(in the rows, 128 means zero)
Each path is a new rotation, seen through one point. The rows after it are directions, each followed by how far the rotation turns it, in degrees each step (0 if it stays put).
Each turn is a multiple of 5 degrees from 10 to 175, or 0.
Each row of a path follows its step; steps can be skipped.
Path 1:
step 8: [105, 135, 125, 127, 128, 132, 106, 139, 139, 110, 104, 133, 111, 111, 158,
  98, 131,  94, 119, 129, 122, 110, 132, 122, 112, 109, 127, 138, 143, 134,
 106, 128, 122, 124, 110, 102, 111, 110, 162, 146, 129, 105, 149, 107, 124,
 127, 143]
step 14: [128, 106, 117, 121, 104, 125, 142, 137, 142, 108, 135, 141, 121, 150, 148,
  84, 120, 129, 127, 153, 116, 107, 135, 115, 123, 124, 131, 109, 134, 112,
 121, 137, 131, 132, 101, 114, 140, 105, 154, 140, 152, 112, 132, 129, 104,
 148, 150]
step 15: [119, 102, 145, 129, 131,  95, 132, 139, 122, 111, 124, 141, 119, 121, 128,
 120, 120, 123, 138, 117, 153, 121, 141, 125, 135, 142, 125, 119, 162, 131,
 122, 149, 134, 130, 105, 117, 114, 134, 147, 133, 151, 113, 119,  68, 107,
 133, 114]
step 19: [123, 129, 131, 122, 117, 159, 157, 142, 116, 111, 126, 152, 122, 140, 151,
 111, 121,  95, 138, 139, 125, 118, 121, 112, 123,  96, 127, 110, 117,  88,
 122, 121, 145, 142,  98, 118, 146, 120, 123, 128, 133, 110, 149, 117, 110,
 134, 131]
step 25: [111, 125, 124, 124,  99, 119, 146, 126, 117, 110, 128, 144, 123, 127, 149,
 124,  96, 103, 120, 141, 128, 127, 151, 157, 133, 109, 120, 132, 128, 126,
 128, 130, 149, 120, 107, 126, 133, 106, 150, 119, 108, 121, 145,  74, 127,
 133, 140]
step 30: [106, 118, 131, 130, 110, 112, 144, 118, 115,  94, 121, 132, 101, 111, 147,
 126, 144, 138, 156, 156, 126, 129, 130, 141, 130,  97, 139, 136, 143, 134,
 119, 122, 126, 146,  93, 124, 126, 107, 157, 125, 121, 119, 156, 105, 133,
 125, 139]
step 33: [106, 113, 145, 132, 133, 128, 137, 150, 137, 118, 144, 118, 125, 130, 148,
 127, 106,  97, 128, 141, 117, 137, 149, 142, 115, 127, 123, 114, 148, 123,
 137, 130, 122, 112,  92,  96, 131, 137, 161, 145, 112, 115, 132,  96,  99,
 144, 127]
step 34: [ 85, 125, 135,  87, 118, 130, 118, 135, 122, 106, 108, 143, 135, 134, 150,
 121, 112,  95, 123, 129, 127, 122, 154, 122, 140, 140, 120, 126, 130, 136,
 118, 152, 154, 141, 129, 114, 130, 144, 119, 140, 164, 122, 141, 108, 124,
 144, 132]
step 38: [113, 114, 140, 141, 139, 127, 149, 134, 112, 121, 127, 119, 117, 125, 142,
 150, 124, 126, 154, 135, 137, 148, 161, 144, 101, 109, 129, 116, 136, 115,
 126, 133, 144, 132,  88, 116, 136, 102, 137, 113, 122,  95, 140,  94, 120,
 136, 108]
Speeds:
[132, 130, 128, 126, 125, 131, 133, 122, 119, 123, 130, 139, 128, 125, 132,
 135, 126, 125, 127, 124, 125, 132, 134, 127, 128, 122, 125, 124, 133, 128,
 131, 125, 128, 122, 132, 125, 131, 124, 133, 117, 121, 128, 123, 138, 125,
 132, 123]	55
[131, 121, 130, 122, 133, 125, 119, 125, 123, 118, 124, 129, 130, 122, 122,
 122, 123, 123, 129, 133, 132, 130, 124, 133, 130, 135, 129, 133, 133, 124,
 129, 123, 123, 135, 126, 124, 124, 131, 133, 126, 127, 137, 132, 132, 126,
 134, 127]	115
[121, 130, 126, 133, 135, 125, 123, 139, 128, 124, 136, 132, 126, 129, 134,
 123, 125, 120, 121, 125, 124, 130, 128, 130, 128, 130, 139, 129, 133, 130,
 127, 128, 128, 121, 137, 133, 128, 125, 128, 125, 123, 135, 129, 121, 128,
 125, 128]	45
[121, 137, 137, 124, 125, 124, 129, 130, 125, 128, 127, 119, 122, 123, 131,
 130, 122, 132, 125, 124, 122, 130, 129, 126, 130, 127, 121, 139, 124, 134,
 125, 132, 131, 133, 128, 129, 122, 120, 131, 123, 128, 132, 133, 129, 132,
 133, 126]	80
[143, 126, 130, 128, 134, 122, 134, 137, 128, 124, 131, 121, 129, 132, 133,
 124, 129, 129, 125, 120, 126, 129, 122, 120, 133, 126, 121, 127, 127, 120,
 129, 129, 122, 129, 128, 127, 131, 124, 126, 128, 130, 131, 126, 129, 119,
 129, 131]	80
[133, 134, 120, 125, 129, 117, 128, 129, 130, 126, 127, 128, 136, 117, 128,
 132, 129, 127, 136, 125, 133, 124, 125, 130, 131, 123, 127, 134, 127, 135,
 131, 130, 131, 124, 124, 132, 127, 130, 137, 130, 120, 127, 127, 123, 122,
 121, 128]	145
[128, 123, 128, 129, 130, 133, 132, 129, 134, 129, 133, 125, 125, 126, 134,
 132, 131, 137, 135, 126, 131, 128, 136, 129, 131, 124, 141, 122, 123, 129,
 129, 127, 129, 137, 128, 130, 124, 129, 136, 126, 131, 140, 128, 132, 123,
 130, 128]	40
Path 2:
step 1: [139, 113, 116, 118, 105, 138, 124, 123, 125, 134,  85, 117, 123, 136, 129,
  97, 113, 113, 130, 112, 121, 130, 148,  88, 132, 125, 150, 128, 132, 123,
 127, 123, 132, 133, 123, 146,  81, 113, 107, 135, 119, 103, 120, 131, 116,
 152, 149]
step 3: [ 95, 148, 148, 117, 117, 133, 132, 172, 146, 124, 129, 148, 129, 114, 124,
 114, 124, 128, 140, 114, 118, 133, 133, 138, 133,  84, 158, 134,  98, 152,
 128, 103, 109, 138, 139, 109, 115, 128, 132, 128, 122, 129, 116, 112, 120,
 114, 117]
step 5: [122, 111, 144, 126, 152, 110, 129, 158, 119, 116, 108, 135, 134, 111,  93,
 145, 104, 124, 125, 128, 123,  96, 149, 123,  95, 111, 110, 124, 116, 120,
 123, 123, 159, 115, 120, 164, 131, 119, 135, 132, 118, 153, 132, 135, 129,
 151, 127]
step 14: [150, 134, 122, 110, 102, 127, 156, 127, 103, 127, 122, 149, 132, 116, 152,
 154, 132, 112, 123, 120, 105, 132, 122, 122, 138,  95, 130, 125, 113, 123,
 144, 135, 115, 104, 106, 126,  96, 119, 114, 150, 132, 101, 116, 119, 161,
 147, 124]
step 15: [ 98, 151, 143, 104, 117, 142, 128, 126, 140, 131, 113, 134, 112, 111, 117,
 110, 114, 131, 145, 129, 138,  88, 150, 142, 129, 117, 112, 127, 143, 110,
 161, 111, 123, 129, 133, 145, 128, 129, 143, 119, 112, 136, 130, 136, 180,
 124, 136]
step 18: [118, 143, 138, 157, 128, 143, 114, 149, 124, 101, 138, 136, 139, 120, 135,
 128, 126, 107, 134, 120, 143, 110, 139, 134, 115, 120, 146, 120, 122, 137,
 139, 139, 165, 103, 148, 138, 106, 103, 132, 125, 156, 138, 121, 108, 122,
 145, 174]
step 26: [130, 123, 140, 121, 109, 114, 123, 159, 164, 145, 136, 140, 115, 100, 140,
 140, 113, 137, 162, 129, 130, 136, 142, 122, 142, 100, 146, 113, 116, 145,
 108, 118, 124, 121, 141, 139,  96, 127, 158, 131, 112, 132, 104,  98, 129,
 130, 125]
step 29: [125, 148, 101, 129, 123, 147, 127, 137, 148, 135, 126, 168, 146, 140, 128,
 107, 115,  94, 126, 107, 130, 139, 107, 118, 118,  90, 123, 130, 131, 149,
 142,  99, 133, 137, 129, 125, 133, 123, 104, 114, 143, 142, 109, 121, 123,
 143, 103]
step 38: [134, 118, 165, 125, 131, 133, 109, 114, 132, 136, 116, 150, 122, 104, 133,
 122,  97, 122, 131, 156, 129, 107, 153, 125,  96, 117, 120, 156, 141, 114,
 135, 100, 128, 105, 142, 138, 140, 127, 150, 109, 115, 131, 122, 128, 162,
 132, 143]
Speeds:
[128, 125, 124, 134, 126, 129, 129, 132, 131, 120, 124, 131, 126, 122, 132,
 133, 129, 128, 128, 133, 130, 124, 131, 131, 128, 127, 124, 131, 131, 120,
 123, 127, 128, 137, 134, 136, 140, 130, 125, 136, 130, 127, 130, 130, 134,
 120, 138]	140
[127, 133, 131, 138, 127, 129, 125, 127, 123, 128, 127, 133, 136, 135, 135,
 133, 124, 125, 129, 126, 120, 130, 117, 127, 128, 130, 124, 130, 133, 128,
 127, 115, 124, 126, 127, 126, 129, 128, 127, 129, 130, 120, 135, 128, 129,
 136, 132]	170
[127, 138, 124, 130, 137, 124, 129, 127, 130, 135, 125, 129, 126, 129, 121,
 137, 129, 129, 127, 126, 125, 132, 117, 126, 131, 127, 120, 132, 131, 126,
 133, 136, 125, 129, 129, 137, 124, 126, 122, 131, 129, 136, 126, 128, 133,
 124, 123]	145
[128, 133, 123, 124, 129, 129, 138, 136, 129, 128, 129, 129, 133, 131, 131,
 124, 126, 120, 127, 127, 142, 133, 127, 131, 129, 130, 123, 121, 131, 137,
 134, 129, 131, 131, 129, 136, 124, 132, 134, 128, 125, 120, 131, 124, 132,
 128, 132]	100
[126, 128, 125, 130, 125, 128, 134, 122, 129, 135, 119, 134, 124, 126, 121,
 122, 127, 117, 127, 129, 125, 128, 130, 125, 137, 133, 125, 129, 122, 130,
 133, 125, 127, 118, 126, 128, 136, 135, 134, 131, 133, 131, 125, 133, 124,
 126, 133]	80
[125, 130, 129, 128, 125, 129, 130, 133, 127, 133, 130, 124, 131, 127, 124,
 131, 134, 139, 137, 127, 135, 122, 126, 121, 128, 132, 128, 131, 126, 136,
 131, 120, 135, 119, 132, 130, 137, 123, 121, 132, 124, 126, 123, 126, 127,
 127, 128]	140
[130, 116, 128, 129, 133, 132, 132, 130, 126, 131, 127, 120, 129, 135, 126,
 130, 130, 124, 143, 126, 122, 129, 125, 127, 132, 125, 128, 129, 129, 123,
 131, 128, 135, 135, 134, 126, 127, 134, 136, 125, 124, 129, 122, 131, 133,
 131, 130]	70
